In the rows, 128 means zero.
The rows of R fall into 4 groups, and each row is roughly a mix of its group's hidden directions.
R:
[[149 143 124 141 135 116 202 114 146  92 114 121 129 168]
 [148 166 112 149 135 134 169 138 160 108 132 109 155 186]
 [144 128  99 164 128  80 120 138 125 166 130 108  69 134]
 [150 153 117  88 126 166 100 119 119  81 162 111 157 150]
 [118 107  67 140 117 130  70 145 123 136 139  90 142 144]
 [117 102 124 126 135 134  46 143 110 149 136 113 122  93]
 [133 145 110 114 154 110  80 169 123 117 149 114 130  68]
 [154 155 108  98 131 166 112 142 125  83 149 110 180 137]
 [120 164 137 112  96 147 191 122 134 139 148 165 155 149]
 [111 168 101 126 104 113 186 155 169 146 130 137 148 143]
 [110 128 112 108  94 153  82  93  92 132 164 146  97 147]
 [128 143 156 119 133  74 175 109 157 132  93 158 105 143]
 [129 140 123 153 139 149  79 178 116 161 136 133 159  87]
 [138  78 139 108 122  90  90 106 112 166 113 115  92 111]
 [137  73 140 131 134 107  74  95 108 144 105 110 100 144]
 [117 122 114 115  99 165  57 139 107 163 138 128 116 108]
 [132 136 114 160 163  95 169 167 140 110 108 132 169  98]
 [143 120 115 110  87 165  74 112 101 161 145 117 102 145]
 [ 97  86 117 118 121 145  60 123  96 133 139 127 123  94]
 [102 113  82 120 125  96 139 154 135 107  88 136 135  72]
 [140 110 111 151 138 167  58 155 110 131 121 102 147 112]
 [110 115 103 134 113 174  77 151  96 139 149 122 124  85]
 [101 116 143 172 136  90 177 116 144 148  99 152  98 142]
 [120 171 107 147 117 132 194 126 118 102 139 171 132 140]
 [188 133 111 155 151 105 124 132 134 119 114  83 126 174]
 [149 107 117 124 136 153  51 149 117 138 128  89 143 111]
 [110 108 137  95 129 151 110 145 110 116 128 137 140  48]
 [196 146 136 162 139 134 147 129 105 145 150 112 142 170]
 [145 109 136 132 154  94  56 128 140 142 115  91 105 140]
 [124 113 156 136 167 147 146 157 145  94 106 115 174  85]
 [115 112 145 120 119 123 185  81 146 106 115 130 116 180]
 [144 111 141 126 153  96  52 128 141 148 121  95 112 141]
 [147 125 121 116  86 163  79 112  96 169 141 129  97 143]
 [137 125 144  98 104 121 145  72 121 121 129 137  72 167]
 [109 102 138 122 138 109  54 136 119 158 121 129 110  88]
 [128  97 141 103 121 147  61 138 113 161 133 112 121  85]
 [118 106 139 108 108 125  83  94  87 152 139 154  80 112]
 [154 130 105 156 149  72 160 143 159 128 101  97 131 155]
 [183 171 102 132 122 111 159 131 142 124 132 106 120 180]
 [118 150  71 125 116 149 136 167 151 111 145  98 174 138]
 [149 140 150 116 156  83 171 107 155  89  97 134 128 153]
 [122 122  80 115 137 120  91 171 129 113 136  96 150  78]
 [136 106  81 118 129 142  76 157 115 115 133  86 150  97]
 [119 124 113 120 118 166  54 148 104 141 148 119 126  93]
 [164 132 151 121 155  83 117 111 159 124 116 100 130 185]
 [128 124 156 145 127 122 195  92 141 121 109 146 129 177]
 [131  76 145 125 134 114  64 116 121 158 111  99 103 124]
 [ 92 145 159 104 113 177 155 117 122 108 144 174 151 112]
 [ 70  95 134 116 118 159  84 119 106 129 144 149 133  91]
 [129 135 159 125 151 117 184 157 157 121  99 136 154  82]
 [138 140 112 111 117 176  65 140  99 127 167 116 124 109]
 [125 142 119 110 136 131  58 159 118 135 153 122 119  76]
 [103 129 116 160 146 130 122 181 137 138 108 141 176  81]
 [131 127  92 145 148 139 129 171 154 103 122  84 182 124]
 [124 140 137 129 164  75 181 130 148  87 110 142 126 107]
 [107 112 161 152 150 101 166 104 168 120  98 127 126 173]
 [145 141 129 146 165  79 189 140 141  96 112 133 143 117]
 [135 177 134 129 111 126 183 112 149 129 140 150 120 183]
 [115 174 137  93 112 138 186 117 138 103 162 158 134 131]
 [ 98 121 154 144  96 147 145 100 125 160  90 181 111 145]
 [125 156 165 140 133 106 198 124 160 137 112 157 127 147]
 [130  92 147 135 160  70  86 121 140 141  97 110 103 122]
 [110 119  86 145 116 118 123 166 121 142  85 150 145  72]
 [113 135 135 136 143 112 182 169 170 132 104 129 166  97]
 [136 152 110  92  96  92 164 150 137 162 123 145 111  83]
 [131 114 131  87  97 133 129  73 122 119 136 119  77 167]
 [151 129 157 160 132 141 180 105 131 135 129 127 146 192]
 [110 120  64 115 109 138  93 165 129 131 142  99 156 102]
 [114  83 138 173 137 105  99 126 124 172  95 124  91 119]
 [115 130 107 119 112 182  77 150  98 130 156 128 138  89]
 [122 124  84 135 146  95 142 170 135 105 103 121 155  75]
 [117 146 119 128 106 156 209 125 121 109 138 157 152 129]
 [124 125 157 123 128 110 188  82 142 108 115 145 106 170]
 [121 122 160 108 109 122 113  85  95 149 138 170  75 123]
 [136 128 159 134 160 118 177 159 158 115  97 124 160  88]
 [156 138 150 106 140 111  67 124 149 151 142 100 141 173]
 [ 90  96 133 105 122 158  83 127 100 123 139 141 131  71]
 [110  76 149 148 126 110 102 120 115 175  94 137 100 100]
 [127 132 139 140 162  88 195 127 152  90 112 131 146 132]
 [134  94 141 109 131 148  48 125 115 144 133  97 121 116]
 [144 131 152 125 152  74 174 106 157 105  94 132 121 155]
 [117 109 135 133 117 104 105 142 124 190 131 123  76  87]
 [105 105  92 148 116 179 129 147  91 112 143 125 133  79]
 [145 137  85 127 150  83 131 166 123 105 116 118 135  71]
 [138 137 138 133 137 102 208 109 147 102 110 138 134 157]
 [147 122 132 142 130 109 203 101 137 109 110 127 132 173]
 [136  90 142 102 122  85 105 130 130 179 116 110  99  90]
 [100 109 127 121 121 138  66 144 106 156 132 143 115  73]
 [144 131 126 162 155  97 197 140 140 109 105 132 161 135]
 [124 130  76 150 132 141 113 160 148 112 136  83 172 157]
 [125 137 127 119 150  72 182 118 142  88 104 144 110 109]
 [105 157 165 134 136 149 191 125 157 106 128 157 152 142]
 [128 163 159 138 137 123 201 130 162 120 118 148 143 150]
 [102  97 150 131 140  76 108 123 131 160  95 148  97  91]
 [122 150 129  99 117 189  87 148 115 122 166 126 146  97]
 [106 150 142 118 127 188 145 145 134  97 134 150 183 113]
 [125 170 111 152 135 132 192 139 145  93 126 146 157 152]
 [158 116 139 142 146  94 105 118 152 152 131  83 127 188]
 [128 162 132  98 125 149 171 111 138  75 147 145 163 156]
 [141 118 142 113 148 109  40 132 134 146 128 103 124 132]
 [133  79 144 116 133 127  60 128 121 160 112  99 121 105]
 [129 100 156  61 113 139  88 118 117 141 138 121 135  88]
 [129 174 106 141 128 143 188 144 135  92 132 151 164 139]
 [135 110 118 121 148 145  46 141 112 113 134  99 130 102]
 [115 161 122 103 104 173 164 133 112  99 143 168 155 101]
 [126 144 139 115 128  91 171  87 147 111 144 132  95 180]
 [145 103 136 138 171  79 105 119 142 100  87 102  97 125]
 [129 164 117 139 136 120 199 139 154  96 121 141 161 148]
 [126 146 134 114 133 158 166 126 139  77 120 146 191 142]
 [118 118 135  91  88 148 101  82 116 141 134 137  75 152]
 [140 147 124  85 122 178 103 121 113  83 157 124 166 136]
 [119 158 153  98 109 129 184 116 138 133 141 172 168 143]
 [117 147 170 148 143 111 195 128 163 133 109 152 138 144]
 [161 130 132 139 139 109  92 123 152 152 136  82 118 190]
 [131 107 132 111 123 178  55 119  94 119 138 121 137 119]
 [121 161 156 113 111  91 169 113 156 158 111 171 110 148]
 [155 127 173 112 125 116 124  84  96 138 126 158  72 126]]
Each list below has two rows that fit no group; the rest each fit one group, if only roughly. Name those rows in the order they come.
    Z757: [118 136 119 137  89 200 113 117 110 145 154 133 136 166]
    Z196: [172 144 147 144 140 130 130  88 116 111 134 124 101 194]
    Z255: [162 115 126 156 148 106 113 122 147 141 128  74 122 187]
    Z495: [107 108 112 137 123 151  66 147 101 143 131 127 105  75]
    Z755: [106 134 130 139 160  84 174 145 150  98  98 150 142  94]
    Z355: [ 96 149 123 112  96 161 162 137 110 127 135 180 133  84]
    Z456: [149 106 141 139 150  89  83 119 150 155 118  87 109 166]
    Z195: [146 143 132  59  88 138 144  93 117 119 139 139  92 128]
    Z146: [122 116 129 170 138  81 182 127 150 144  85 138 121 145]
    Z772: [119 126 104 138 160  84 167 155 149  90 104 121 153  94]
    Z182: [138 132  85 136 130 114  95 176 110 140 114 130 137  66]
    Z785: [117  99 136 149 124  76 150 119 121 170  99 151  86 106]
    Z204: [112 107 148 100 107 179  89 115  90 133 136 156 139  94]
    Z251: [116 132 116  90 157  80 121 133 144  80 136 111 106  85]
	Z757, Z195
    Z904: [105 116 142 128  97 190  82 121 126 165 144 126 137 154]
    Z968: [100  78 132 151 145  80 131 133 135 148  83 130 116  93]
    Z407: [135 130 133 104 111 156  55 122 105 153 158 117  99 123]
    Z381: [104 156 128 100 109 144 175 140 122 115 139 173 134  76]
    Z60: [135 113 131 114  83 161 114  85 111 155 135 127  97 178]
    Z931: [118 117 143 140 134  70 182 111 149 137  92 148  99 133]
    Z294: [117 136 146  98 119 196  93 128 110 105 148 144 158 107]
    Z351: [124 114 143  97 123 179  70 140 112 128 141 122 153  90]
    Z342: [107 165 136 131 123 149 194 126 136  98 137 169 154 137]
    Z943: [147 134 151 103 105 153  91  91 107 148 155 128  81 160]
	Z968, Z381
    Z600: [101 102 153 124 122 165  78  89  89 122 149 149 108 133]
    Z417: [131 141 126  94  84 154  93 103  92 157 162 155 109 136]
    Z373: [158 123 136 110  95 148 117  81 104 144 138 125  84 176]
    Z833: [151 135 116 128 142 172  74 160 131 113 137  85 163 125]
    Z317: [129 100 104 146 137 154  57 145 107 132 141  89 124 110]
    Z99: [144 140  71 129 132 136 123 171 147 103 132  82 168 127]
    Z613: [121 109 140 110 120 115  55 123 117 161 115 132  88 100]
    Z684: [136  93 122 159 146 108  72 131 133 152 115  82  96 142]
    Z79: [174 126 162 151 172 108 163 137 151 110  92 104 138 133]
    Z69: [128 105 136 121 122 165  56 137 101 155 136 118 122  94]
    Z486: [138 142 122  94 116 181  70 132 106 116 165 116 139 116]
    Z166: [150 171 127 127 128 113 201 151 165 125 118 127 143 138]
	Z417, Z613
    Z509: [ 88 124 112 134 143 105 136 161 138 113  97 153 145  63]
    Z349: [106 121 167 124 153 140 155 156 144 117 111 142 158  64]
    Z951: [148 130 118 120 146 166  99 149 139  90 122  95 190 137]
    Z64: [156 140 111 144 122  81 192 124 146 141 108 121 104 159]
    Z463: [133 122 150 153 120 110 188 101 146 145  99 140 115 178]
    Z54: [123 148 126 130 122  76 204 123 148 135 125 149 110 134]
    Z783: [113 131 120 107 114 178  84 145 100 128 165 137 161  92]
    Z22: [128  85 124 158 144 114  62 107 109 140 124 108 110 156]
    Z91: [118  78 112 150 153 136  68 143 118 122 118  91 151 112]
    Z139: [123 161  66  96  81 138 123 152 127 145 158 123 135 121]
	Z64, Z463
    Z280: [126 118 124 139 145 101 200 118 129  84  96 144 122 109]
    Z32: [144 129 153 142 125 115 192  88 131 121 113 147 112 176]
    Z593: [122 100 129 154 173  82 123 137 122 102  89 133 118  82]
    Z302: [148 130 147 134 150  73 163 107 161 122  98 117 113 172]
    Z798: [141 135 156 145 133 109 197  96 134 119 108 153 120 168]
    Z984: [ 84 128 170 110 127 139 168 131 139 128 124 170 138  78]
    Z544: [167 117  99 117 113  95 178  97 119 106 102 119 103 157]
    Z107: [122 137 177 161 159 116 182 119 156 118 108 147 142 154]
    Z842: [147 136 124  99  80 173  93 121 112 173 150 118 112 142]
    Z80: [115 139 143  85 102 169  98 114 102 135 179 141 108 105]
    Z285: [109 113 141 140 125  73 187 119 141 153 102 152 104 118]
	Z593, Z842
    Z816: [144 182 111 120 108 115 192 142 160 135 131 135 131 155]
    Z120: [121 113 106 162 157 123 136 176 142 122 117 104 187 103]
    Z590: [138 147 155 108 119 103 183  85 120 115 135 164  96 148]
    Z621: [142 102 127 125 137 138  50 145 125 152 130  84 122 112]
    Z72: [110 120 126 156 154 103 191 139 155 100  99 131 165 130]
    Z802: [130  99 122 103 129 161  66 122  90 106 140 117 122  88]
    Z18: [133 102 133 123 131 147  52 147 122 158 132  94 120 101]
    Z799: [150 150 108 123 140 160 109 128 131  75 143 106 170 173]
    Z862: [133 108 137 135 136  61 177 114 152 144  91 130 114 142]
    Z944: [129 123 134 126 124  94 196  93 138 104  96 149 106 151]
    Z397: [124 134 103 160 144 147 129 149 160 106 131  91 177 175]
    Z50: [122 146 106 168 156 112 163 172 153 118 129 118 181 127]
	Z590, Z50
